In the data rows, 128 means zero.
Some points:
115 149 166 100 137 84 147 32
209 81 149 174 150 155 192 182
78 95 138 210 151 200 146 125
119 154 109 105 119 108 149 133
115 163 131 24 180 102 173 128
104 131 135 116 108 113 110 112
162 147 87 79 79 95 69 164
142 156 206 149 127 94 108 156
106 155 112 150 133 85 112 38
89 89 83 109 146 177 169 155
75 148 122 115 170 129 120 98
224 84 72 156 135 212 129 143
135 32 111 175 118 145 158 196
117 185 170 113 104 157 154 159
95 151 170 136 118 27 181 135
174 112 91 183 106 148 94 129
136 136 128 156 135 107 123 100
167 103 156 112 188 135 190 111
66 123 133 112 128 43 119 79
88 142 71 71 140 80 125 116
119 160 161 171 129 83 80 145
153 119 130 162 167 103 101 24
116 173 145 149 118 127 115 123
109 132 141 75 124 138 177 147
140 82 73 158 101 232 97 207
159 132 125 73 134 98 142 116
202 156 103 115 133 184 108 184
124 23 143 160 72 32 186 85
31 84 145 171 144 223 69 148
81 147 110 120 127 96 83 84
92 164 145 53 88 118 98 108
Along one direction, these points spread out more than along any other. For each point below, how far along it does it lie, from 0 to 99? The average is 50, and the first point in the table lies past the average.
154 159 159 120 157 204 113 225 : 28
153 82 111 169 71 79 99 121 : 48
164 66 144 121 43 59 140 154 : 51
192 180 147 135 116 225 98 173 : 28
99 58 110 123 144 132 208 204 : 36
129 192 159 139 119 234 77 92 : 41
92 192 193 96 152 155 111 177 : 52
184 178 99 94 151 165 108 186 : 37
129 138 120 193 123 170 120 86 : 42
105 132 127 139 139 105 124 81 : 59
138 56 89 173 143 101 125 9 : 55
85 154 143 94 127 89 147 112 : 65
163 137 67 81 138 88 140 152 : 52
